[[139 107 136]
 [ 98 140 136]
 [120 126 122]]
->
[[ 98 140 136]
 [120 126 122]]

[[125 144 111]
 [108 100 128]
 [111 107 145]
 [152 105 108]
 [111 125 144]]
->
[[108 100 128]
 [111 107 145]]

[[113 114 137 105 127]
 [134 114 130 118 154]
 [132 137 122 155 142]
 [116 108 101 116 144]
 [153 143 116 138 117]]
->
[[134 114 130]
 [132 137 122]]

[[150 109 126]
 [114 153 134]
 [115 150 136]
 [122 124 123]]
->
[[114 153 134]
 [115 150 136]]

[[133 118 130]
 [131 120 129]
 [127 154 130]
 [133 129 128]]
->
[[131 120 129]
 [127 154 130]]

[[126 106 142 115]
 [121 127 130 129]
 [128 119 133 126]
 [105 140 132 139]]
->
[[121 127 130]
 [128 119 133]]

[[102 105 105 101 148]
 [105 102 103 101 154]
 [112 109 110 110 148]]
->
[[105 102 103]
 [112 109 110]]

[[117 125 123 108]
 [122 151 135 124]
 [151 135 129 136]
 [124 127 150 140]]
->
[[122 151 135]
 [151 135 129]]

[[140 131 136 100]
 [150 121 139 109]
 [118 118 111 106]]
->
[[150 121 139]
 [118 118 111]]
---
[[127 129 110 108 101]
 [148 150 148 148 146]
 [126 128 110 109 103]
 [126 130 110 109 102]
 [126 129 109 107  99]]
->
[[127 148 126 126 126]
 [129 150 128 130 129]
 [110 148 110 110 109]
 [108 148 109 109 107]
 [101 146 103 102  99]]

[[132 136 122 128 117 127 134 106 138 126]
 [121 115 115 156 129 149 132 120 114 135]
 [127 130 129 129 130 129 128 128 130 129]
 [124 133 133 128 137 147 106 119 133  99]
 [117 133 128 135 124 132 105 125 132 110]]
->
[[132 121 127 124 117]
 [136 115 130 133 133]
 [122 115 129 133 128]
 [128 156 129 128 135]
 [117 129 130 137 124]
 [127 149 129 147 132]
 [134 132 128 106 105]
 [106 120 128 119 125]
 [138 114 130 133 132]
 [126 135 129  99 110]]

[[126 120 131 126 128 125 125 123]
 [127 121 119 128 137 125 123 142]
 [127 123 122 129 130 126 125 132]
 [129 126 131 129 128 128 137 126]
 [135 156 122 137 127 132 128 136]
 [126 125 122 127 130 125 135 128]
 [129 126 131 129 129 127 125 124]
 [125 124 121 128 132 138 114 125]
 [128 124 123 141 133 129 130 120]]
->
[[126 127 127 129 135 126 129 125 128]
 [120 121 123 126 156 125 126 124 124]
 [131 119 122 131 122 122 131 121 123]
 [126 128 129 129 137 127 129 128 141]
 [128 137 130 128 127 130 129 132 133]
 [125 125 126 128 132 125 127 138 129]
 [125 123 125 137 128 135 125 114 130]
 [123 142 132 126 136 128 124 125 120]]

[[142 147 111 119 118 116 116 115 115]
 [105 121 137 148 112 145 137 144 143]]
->
[[142 105]
 [147 121]
 [111 137]
 [119 148]
 [118 112]
 [116 145]
 [116 137]
 [115 144]
 [115 143]]

[[111 126 146 150]
 [107 124 149 155]
 [146 136 110 102]
 [139 126 120 116]
 [132 126 132 125]
 [145 138 122  98]]
->
[[111 107 146 139 132 145]
 [126 124 136 126 126 138]
 [146 149 110 120 132 122]
 [150 155 102 116 125  98]]

[[145 124 116 118 124 149 135 118 135 125]
 [138 112 124 142 142 118 139 134 101 132]]
->
[[145 138]
 [124 112]
 [116 124]
 [118 142]
 [124 142]
 [149 118]
 [135 139]
 [118 134]
 [135 101]
 [125 132]]
---
[[128 127 129 128]
 [121 122 126 118]
 [110 104 104 104]
 [104 104 103  99]]
->
[[128 127]
 [121 122]
 [110 104]]

[[116 116 128 145]
 [115 115 128 146]
 [148 143 122 102]]
->
[[116 116]
 [115 115]
 [148 143]]

[[141 142 123 150]
 [111 148 107 123]
 [130 109 143 118]
 [113 148 108 126]]
->
[[141 142]
 [111 148]
 [130 109]]

[[117 131]
 [138 147]
 [136 132]
 [133 104]]
->
[[117 131]
 [138 147]
 [136 132]]

[[128 107 139 137 104]
 [148 102 147 134 123]
 [111 150 136 103 153]]
->
[[128 107]
 [148 102]
 [111 150]]

[[154 129 143]
 [105 144 115]
 [155 116 143]]
->
[[154 129]
 [105 144]
 [155 116]]
